Small tables with named rows and columns. After each table, cells are looked up by row and column.

nomi:
|  | voved | tek | piz | bopur | pok | budeso | foguge | getu |
|---|---|---|---|---|---|---|---|---|
| rovoma | 639 | 581 | 417 | 448 | 441 | 601 | 229 | 408 |
| dapu | 711 | 309 | 451 | 628 | 587 | 477 | 26 | 225 |
| zopigeg | 601 | 454 | 489 | 220 | 565 | 386 | 401 | 423 |
| zopotip | 368 | 856 | 485 | 640 | 160 | 712 | 664 | 791 |
| zugebon | 535 | 384 | 505 | 325 | 497 | 681 | 318 | 270 |
| gafiga | 262 | 223 | 755 | 399 | 537 | 516 | 846 | 379 |
| nikofa | 636 | 584 | 415 | 449 | 444 | 603 | 231 | 406 |
| fot | 560 | 551 | 473 | 417 | 676 | 602 | 727 | 696 |
| dazi | 369 | 505 | 360 | 640 | 400 | 306 | 360 | 669 |
| gubuf | 562 | 549 | 476 | 421 | 676 | 604 | 728 | 701 |
| fope | 376 | 493 | 184 | 184 | 604 | 442 | 440 | 719 |
| pimepo | 365 | 854 | 485 | 639 | 164 | 706 | 664 | 790 |
| tused | 475 | 335 | 561 | 228 | 519 | 466 | 633 | 725 |

bopur of pimepo = 639
bopur of fot = 417
getu of zopotip = 791
getu of rovoma = 408
bopur of gafiga = 399
getu of dapu = 225
piz of pimepo = 485
voved of gubuf = 562

niduku:
	bepapo	mifo	kig
kar	111	88	177
fif	144	124	59
kerum	92	180	112
rek	104	171	161
bidogir	88	61	110
rired	94	119	198
belika	146	131	63
domu	169	129	84
palo	202	98	112
beg	127	70	81
musiva	59	91	146

rek, mifo -> 171
kerum, mifo -> 180
domu, bepapo -> 169
domu, mifo -> 129
fif, mifo -> 124
kar, bepapo -> 111
belika, bepapo -> 146
belika, kig -> 63
palo, mifo -> 98
rek, kig -> 161
kerum, bepapo -> 92
musiva, bepapo -> 59
fif, bepapo -> 144
fif, kig -> 59

Table zagezu
,baf,kizov,naf,luro,pami,zem,tav,dig,sel,rukave
bofol,146,160,95,115,145,145,64,100,56,62
molo,73,132,77,106,93,193,86,118,85,88
pasep,92,46,107,102,100,53,81,83,113,136
bef,52,112,132,71,57,127,160,125,128,98
rekobat,93,127,82,43,184,133,146,86,112,101
geg,119,91,102,60,119,82,52,81,76,98
kub,90,43,46,105,144,85,121,73,136,145
zubuge,147,72,31,36,140,88,74,60,91,91
tikas,104,123,96,52,122,94,99,98,89,86
fur,141,47,152,145,89,41,95,78,112,117
pefev,14,140,153,147,102,90,79,145,91,137
rul,50,37,99,64,101,73,126,86,141,151

pefev, luro => 147
rekobat, kizov => 127
kub, kizov => 43
bofol, zem => 145
rul, pami => 101
bef, zem => 127
geg, tav => 52
rekobat, zem => 133
zubuge, dig => 60
zubuge, tav => 74
kub, luro => 105
pefev, naf => 153

Table niseki
,deda,navige
fozazo,-75,-72
lonotel,41,-15
vik,73,73
nezomad,-77,-74

What is the deda of lonotel in niseki?
41
What is the navige of vik in niseki?
73
What is the deda of fozazo in niseki?
-75
What is the deda of nezomad in niseki?
-77
What is the navige of lonotel in niseki?
-15
What is the navige of fozazo in niseki?
-72
What is the navige of nezomad in niseki?
-74
What is the deda of vik in niseki?
73
Row with the largest navige: vik

ruz =
        pifuv  nuv  pav  tipog  gudifif  zun  salu  dopokap
safumo     75   70   19     43       57   65    38       68
bur        79   70   68     56       53   63    35       54
keka       57   55   65     62       68   29    66       72
piri       61   55   29     44       53   38    68       50

What is the dopokap of piri in ruz?
50
What is the tipog of safumo in ruz?
43
What is the tipog of piri in ruz?
44
What is the pifuv of piri in ruz?
61
What is the salu of safumo in ruz?
38
What is the zun of keka in ruz?
29
What is the pav of piri in ruz?
29
What is the zun of bur in ruz?
63

Table gusukot
         velu  sovar
rugivo    3.2   -8.9
zet      -8.9   -5.8
vuponog  -7.0   -6.3
nevezu   -5.7   -4.2
nozis    -9.8   -4.6
luk       7.2   -9.0
dab      -3.0    2.9

luk, velu => 7.2
nozis, velu => -9.8
dab, sovar => 2.9
nevezu, sovar => -4.2
vuponog, sovar => -6.3
zet, velu => -8.9
luk, sovar => -9.0
rugivo, velu => 3.2
rugivo, sovar => -8.9
nevezu, velu => -5.7
dab, velu => -3.0

fep
|  | zalef | nofog | zolazak | gefoso | lefo | dubaku | ket | bafa | dag |
|---|---|---|---|---|---|---|---|---|---|
| lotad | 3868 | 3884 | 3831 | 3946 | 3348 | 3904 | 4293 | 4841 | 4153 |
| nife | 5615 | 5732 | 3697 | 4354 | 3706 | 3268 | 6093 | 4306 | 7313 |
| ladosud | 4026 | 7546 | 5973 | 4992 | 5699 | 6027 | 3399 | 678 | 3191 |
| pivid | 2116 | 2201 | 3719 | 4262 | 1092 | 3675 | 3883 | 7019 | 3877 |
| demono | 4154 | 4888 | 3099 | 2924 | 2769 | 3424 | 4392 | 3917 | 3952 |
| bek | 6610 | 7439 | 3941 | 4175 | 4993 | 3569 | 6238 | 2383 | 7344 |
| lup | 4544 | 4415 | 4300 | 4515 | 4092 | 4113 | 4762 | 4610 | 5281 |
| pubob | 2834 | 2838 | 3613 | 4013 | 1813 | 3642 | 4123 | 6223 | 4030 |
| zutap | 4115 | 4309 | 3704 | 3570 | 3452 | 3898 | 4226 | 4321 | 4062 |
| vop | 6567 | 7178 | 3817 | 4192 | 4706 | 3393 | 6366 | 2756 | 7563 |
| vonizuk | 2542 | 2540 | 3769 | 4232 | 1673 | 3737 | 3975 | 6549 | 3959 |
| vilo | 4510 | 7967 | 6608 | 5705 | 6747 | 6443 | 3584 | 290 | 3728 |
| kas | 5181 | 7769 | 5885 | 5284 | 6353 | 5637 | 4327 | 910 | 4771 |

vop, ket -> 6366
vonizuk, dag -> 3959
pivid, nofog -> 2201
lotad, ket -> 4293
vonizuk, zolazak -> 3769
pivid, lefo -> 1092
pivid, ket -> 3883
nife, zalef -> 5615
demono, bafa -> 3917
lotad, gefoso -> 3946

